Here are some points:
   19   34  -23  -18   48    8  -26  -14   26   37   44   49  -49   -5   -3  -17  -34   43  -35  -40   32   28   17   13  -22    8  -34   13  -54    3   -9  -40
   26   48   -5   23   41   18  -50   -7    6   51   37   35  -11  -22    1   11  -41   43  -28  -37    8  -20   24  -31  -39  -13  -27   30  -37   -1   15  -47
  -15  -17   39    6  -35   11   57   20  -18  -31   48  -57    9    2  -47   -3   31  -46   30   21  -40  -23  -52   30   50   46   -3  -28  -37   20   39   -6
   -5  -52   43   33  -14  -26    9   23  -53  -18   -7  -47   54   19   45  -20   21  -32  -35   14  -40   49   10  -21   36  -33  -44   -7   29    3   22   46
  -29   31   -5  -35   10   -2   43  -55    6   44   17   39   50   36  -51  -44   -7  -19   24  -34  -33  -47  -24   54   29   11   21   -1   22  -18   -5  -26
    2  -48   39   -8   17   15  -12   44   26  -52  -41   46  -39   12   52  -24   -7  -39   27  -47   -2   42   31  -25   23    4  -27    6  -33   -4  -19   42
   46  -31   -5    2   20  -23   46   34  -53  -42   55    1   47   12  -13  -37   24  -29  -18    4  -19   32  -45   41   29  -44  -48   -7   15   10   25  -30
   19  -28   36    9   41  -16  -26   37  -46  -14   51  -54   54    5    1   -7  -34   23   44  -13  -43   35   17  -52   12  -30  -34   13   -9   -1   29  -19
   36   44  -36   -1   34  -13  -19   -1   16   30  -14   46  -53  -19  -27    4  -41   50   41  -37   29   -6    7   27  -29  -30   24   17  -50   13   -9  -33
  -19  -38   49   23   10  -13  -19   27  -49  -21   -4  -47   50   26   42  -10   21  -32  -28    4  -40   52   17  -45   33  -30  -51    3    8    3   39   39
  -43  -38   49    6  -45  -16  -15   27   -1  -55  -24  -54   50   -5   35  -31   48  -36  -11   59  -23   14   21  -45   19   15  -10   -1   25   10   32   42
  -15  -28  -29  -22    7   -9  -33  -49   54   41   -4   35  -15    5   11    0  -48   47   34  -44   46   25   14   34  -39   32  -27   20   18   -1  -43  -16
   22  -28  -36  -32    0  -20   46  -55   47    3    0   -9  -11   36  -51   17  -10  -12   30   35   22  -47  -45   51    9   42   55  -25   15  -28  -36   15
   19  -41  -16   -8   13  -16  -22   27  -22   41  -48   32  -46    5   49   38  -27    9  -14    4   32   52   45  -52    9  -33  -41   -1  -30   27   19   -2
  -26   48   22   37  -28   25  -50   41   16   30  -48   49    6  -29   45  -34   17   19  -45   35   -2  -37   38  -14  -46  -37   -6    6  -13   -4  -19    5
   36  -24   15   43   27    4  -22   17  -49  -31  -11  -44   50   26   45  -48   41   -5  -35  -37  -19   52   -7   17    9   -6  -51   20  -37    3   32  -13
   29   48  -19   -5   41   -9   29   51  -12  -38   41  -37   13  -15  -41   45  -44    5   20  -40   -2    1  -21  -42  -25   22  -27    3   35   16   29  -50
    9   13    8   19   20   25  -50   41  -25  -21  -31   42  -39   -2   52   31  -44   33  -45  -16   39   49    7  -45   -8  -33  -27   27    1   -4  -12  -13
    5  -52   15   -5  -41  -30   26   51  -46  -24  -24   28   -1    5   42   24   45   12  -35   -6   -9   35   17  -18   29  -50  -34  -45   46    3  -16   53
  -33  -41    8   47  -28   25   46  -21  -12  -38   -4  -57  -15   33   -3  -44   58  -49   13   -3  -33    8  -52   37   23   53   31   10  -23   40   19    5
13 more points follow, each with its number after it:
  -43   44    5   19  -28   32   -8  -49   30  -31  -21    8  -35  -50    4  -17   48   19   34   59   25  -44    7   41  -53   -6   52   13  -20   -4  -33    1 0
  -12   34   43  -22   10   -2  -15   23  -15   41   55  -50   47   -5  -27  -51  -31  -36   20  -23  -43   49    7  -52   16   32    7   -1   18  -11   32  -37 1
  -57   34   32   -8   -4   22  -33   -7   16   51   51  -44   33  -33    1  -51   -7  -46    6   11  -19   11   24  -45  -22   46   21   37  -30  -14   46  -23 2
    2  -55  -47  -39  -17  -30   57  -25   12  -38  -41    4   -1    2  -13   14   34   33   17   32   46   21   -7   51   43  -30  -24  -49   39   -8  -19   35 3
  -15  -28    5   43  -31   11  -50  -25   -1   13  -31   -9   40  -19   49   17   41  -53  -38   59   25  -10   45  -38  -15  -44   35    3  -44   23    8   32 4
  -26  -28  -47  -15   37  -20   53    3   12  -31   34   18  -46   19  -44   14   34  -43   -7  -27   25  -13  -55   54   36   11   48  -38   42   -8    1    1 5
   39   31   -2   23   37   -9  -50   51  -32   48  -41   -2  -35  -12    4  -27  -44   -5  -31  -40   15   45   17  -14  -19  -37   11   27   25   13   36  -19 6
  -19  -41   56   33    0    4  -19   41  -29   34   17  -50   47   22   38  -27   -7  -56  -38   -3  -43   49    7  -31   19   -2  -48   10  -20   -1   29   29 7
  -53  -48   39   26  -41  -20  -50   13  -15  -35    0  -47   33   -5   52  -31   48  -12   17   56  -12   28   45  -35    2  -20  -24   10    4   10   22   42 8
  -26   20   49  -15  -28  -33  -33   -7  -39   48   37  -47   54    9    1   28    4  -53    3   21  -47   11   41  -52   19   -9  -27  -11   39  -18   25   35 9
   29   48  -33   13  -14    4  -50    6   40   51  -28   39  -39  -15   -3   28  -41   16   24  -13   22  -23    0   47  -49  -40   18   34  -26   -8   -5  -30 10
    5    0  -33  -15  -14  -26   50  -42   33   41  -45   22  -22   19  -51   38    4    9    3   59   15  -54  -21   37   -5   -6   52  -35   29  -28  -43   25 11
  -46  -21   49   -8   20    4  -50   17   -5  -31  -31  -40   13  -15   52  -27   34  -53  -42   32    8   35   48  -45  -12   35    4   37  -23   -1   43   18 12
Which two of these numbered points are nearest to each point below, looking only along the 6 directions in which the first points spread most? Their numbers follow each, nearest first.
   26   51   19   -1   24   22   -2   30  -32   17   51   39    9  -15  -27   45  -44    9  -38   -3  -40  -13   38  -45  -19  -20   38    3  -54  -28    1  -40 > 6 1
   -2  -28   46   33  -21   18  -50   37  -22   51  -28   32   26    9   45    4   -7  -12   -4  -37  -40   28   48  -49  -15  -33  -44   13  -33   -4   12   25 > 6 4
   33  -55   15  -46  -17    8   57   17  -22  -35  -17   25  -49   -2   38  -13   10   29  -38  -23   46   21   24   17   43   -6  -41  -42    1   -4  -26   53 > 3 5
   -2   27  -47    6   20   18  -36  -11   33   48  -24   49  -53  -12   -6   38  -14   43  -31   32   36  -16   14   44  -46  -30    0    6  -44   13  -36  -19 > 10 6
  -43  -38   43   16  -28    4  -26   34   -8  -48  -17  -57   26  -15   42  -24   55  -53  -14   59   -2   18   10  -31    9   32    4   20  -44   -4   32   49 > 8 12
  -12  -41   22   37  -31   39  -50  -45   50  -28  -17   39  -49    2   52  -37   31    5   13  -10   22  -13   45  -21  -32    1  -44   27    4   13   -5   35 > 4 12
   -2   44  -40  -29   13   -6   43  -55   43  -21   55  -13    6   -2  -51   31  -34   23   17   18    8  -47  -34   37  -25   32   52  -14   22  -14  -36  -19 > 11 5
